The rows of M fall into 3 groups, which share some directions, and each row is roughly a mix of its group's hidden directions.
M:
[[213, -179, 110, 410, -71, 161, -225, 42, -257, 436],
[-161, 141, 296, -298, -57, 568, -59, -174, 117, -39],
[8, 478, 58, 268, 67, 263, 88, -229, 15, -398],
[246, -81, -25, 71, 209, -27, -305, 375, -225, 441],
[-15, -198, -365, -96, 23, 70, 43, -27, 587, 248],
[-232, -234, -202, 226, 97, -99, 311, 505, -11, 161],
[368, -107, 249, 90, -190, -111, 43, -479, -226, -221],
[-266, 367, 451, -97, 152, -219, -184, -181, 148, -138],
[-383, 376, 97, -55, -457, 265, -15, -108, 73, -16],
[-133, -280, 81, 357, 434, 280, -150, -106, -167, -194],
[324, -267, -36, -11, -60, 305, -146, -479, 256, 80],
[-370, 327, 124, 297, 388, -30, 175, 216, 138, -38],
[177, 238, 241, -133, -294, 256, 461, -65, -121, -223],
[-92, -71, 228, -366, 35, 263, -43, 219, 167, 499],
[2, 420, 69, 53, 133, 277, 193, 425, 66, -310],
[-43, -157, 51, 485, -6, -379, 232, -94, 196, -296],
[-299, 335, 189, -316, -26, 316, 260, -75, 100, -275],
[-317, -568, -184, -233, 25, 152, 106, 4, 177, -139],
[191, 263, -316, -166, -248, -247, 300, -3, 371, -117],
[-87, 48, -27, 523, 250, -240, -55, -225, -204, -313],
[-458, -146, -180, 210, 190, 413, 143, -156, -69, -181],
[-159, -464, -73, -169, 128, -335, -172, 151, -357, 117],
[75, 423, -19, -302, 38, 323, -165, 156, -402, -42],
[-205, 107, -14, -506, -53, 196, 200, -109, 277, -342],
[-116, 285, -97, -361, -156, 26, 141, 248, -39, -504],
[345, 218, -249, -387, 56, 331, -160, -104, -143, -222],
[99, -278, -347, 287, 64, -89, -14, -371, -35, -394],
[102, -340, -180, -150, -572, -202, -132, -58, -18, 162],
[-58, -63, 69, -556, 324, 207, -209, 57, -281, 45],
[489, -176, -237, 184, -301, 276, 34, -239, -85, 69],
[-20, 46, 96, 53, -545, -351, 82, 172, -354, 13],
[135, -194, 145, 86, -293, -4, -95, -445, -468, -30],
[-235, 160, 156, -493, -64, 317, -239, -208, 170, -120],
[228, -567, -185, 171, -281, 178, -25, -91, 35, 198],
[-289, -10, 161, -152, 265, 50, -380, -364, -216, 260],
[202, 136, 164, -389, -8, 300, 1, -46, -479, -196],
[-111, 298, 205, 3, 93, -93, 221, 231, 550, -177],
[241, 221, -322, -366, -37, 97, 1, 377, -313, 34],
[-80, 551, 359, 215, -50, 36, -3, -250, 160, -141],
[198, -133, -85, -174, 112, 352, -67, -238, -418, -361],
[97, -13, -109, 269, -285, -312, 312, 90, 268, -384],
[-39, -312, 309, -93, -113, -122, 277, 106, 446, 282],
[-370, -27, -221, 142, -587, -44, -28, -196, -72, 1],
[150, 158, 108, 599, -23, -54, 126, 238, -158, 278],
[14, -253, 53, 3, 28, -62, -300, -407, -518, 28],
[-91, 368, 392, 172, -260, -220, -135, -300, -200, -73],
[209, -247, 79, -301, -208, 38, -342, -475, -43, 78],
[227, -92, 130, 11, -32, -337, -370, -428, -279, -85],
[-1, 264, 121, -561, -61, 357, -90, 224, 32, 86],
[0, -148, 61, 180, 580, -277, -227, 63, -96, 247],
[-101, -5, -278, 168, 360, 175, -22, -54, -435, -359],
[189, 318, -216, -68, 136, 51, -12, -261, -380, -419],
[-152, -259, -207, -344, 267, 277, 42, 194, 397, -1],
[-140, 346, 236, -8, -140, -88, -163, -168, -566, 11],
[177, -310, 71, 364, -47, -314, -60, 11, -153, 451],
[20, -64, -119, -161, -307, 7, 359, 348, 355, -285],
[-77, 300, -219, 502, 70, -208, -3, 91, -21, -379],
[-425, 419, -109, 23, -180, -335, -22, -57, 184, -214],
[524, -155, -56, -137, 341, -279, 138, 241, -36, -61],
[121, -182, 191, -53, -85, -48, -131, -128, 307, 610],
[-89, -603, 100, 163, -144, -63, -261, -192, -189, 152],
[5, 132, 23, 3, -58, 367, -279, 238, -516, -199],
[136, -252, 53, -305, -554, -253, 8, -55, -23, 212],
[388, 281, -140, 131, 481, 174, -193, -108, -136, -20],
[101, 18, -199, 30, 49, 28, 186, 409, 580, 62],
[-103, -63, 158, 247, -337, -239, -77, -264, -473, -159],
[-200, 495, -183, 320, 171, -34, -72, 327, 182, 14],
[-81, -50, -36, 125, 545, -410, 92, -1, -267, -161],
[-7, 226, 209, 340, -518, 254, 161, -158, -8, 43],
[-251, -496, -152, 20, 105, 349, 94, -183, 284, 91],
[-222, 401, 53, -98, 287, -166, 34, 276, -122, -414],
[227, 32, 178, -368, 44, 494, -99, 213, 197, 193],
[-330, -84, -240, -1, 329, 352, 179, 26, 141, -373],
[-174, -112, 330, -24, -52, 16, -347, 42, -442, 352],
[8, -574, 271, -161, -232, -5, 82, -24, 188, 267],
[-443, 314, -143, -210, -53, 12, 78, 131, 428, -169],
[44, 534, 5, 62, 84, -330, 117, 391, 151, -19],
[-74, 372, 456, 197, -27, -258, 166, 246, -187, -126],
[73, -75, 11, 624, -21, -365, -81, -237, -2, 3],
[-120, 453, -39, -161, -34, -248, -17, 153, 234, 457],
[301, -20, -203, -175, -104, -32, 256, 513, -252, 173],
[-359, 352, -46, -149, 13, 252, -89, 402, 195, 220],
[60, -469, 220, 227, -93, -226, -76, -243, 271, 274],
[489, -331, -107, -282, 300, -208, -95, 79, 90, -33],
[86, -81, -114, 316, 161, -90, 15, -338, -269, -500],
[210, -118, 35, 388, -327, 220, 100, 142, -273, 356],
[28, -192, 501, -167, -183, 91, -69, 61, -479, 25],
[23, -355, -314, 423, -63, -31, 70, 274, 94, 315],
[6, 63, -336, -393, -109, 459, -8, 93, -152, 267],
[93, 69, 528, -402, -144, -45, 169, 22, -258, 156],
[-160, 61, 40, 262, 371, -457, -248, -178, -234, -56],
[159, -66, -194, 377, 154, 5, 182, 344, -27, 460],
[-55, 188, -284, -215, 294, 268, -136, 147, -407, 261],
[-550, -17, 293, 85, 124, -297, 112, 204, 197, 61],
[13, 71, -229, 184, -202, -57, 236, 325, 524, -158]]
One row of each group comes first, with its name. Which group is each row after those in?
[-238, -79, -401, 59, -117, 11, 291, 343, 391, 13] | W
[-77, 15, -59, -328, 511, 185, -55, 97, 412, -41] | R
[-191, -30, -311, 389, 238, -290, -142, -220, 278, 158] | Q

[137, 202, -630, 56, -140, 67, -71, 17, 82, -318] | Q
[-27, -69, 238, 11, 313, 23, -82, -154, 572, 280] | R
[81, -65, -234, -109, 84, 74, -109, 460, 463, 261] | W
[70, 43, 93, -263, 195, -206, -403, -47, -341, 389] | R
[334, -204, 179, -10, -58, -530, -194, 106, -49, 274] | R
[-125, -214, 452, -29, 137, 34, 266, 172, 381, 254] | Q
[-49, 87, 317, -378, 59, -48, -150, -132, -254, 483] | Q
[52, 180, -90, -134, -102, -162, 359, 165, 579, 88] | Q
[-36, -372, -67, 116, -283, 29, 248, -465, -85, -271] | W
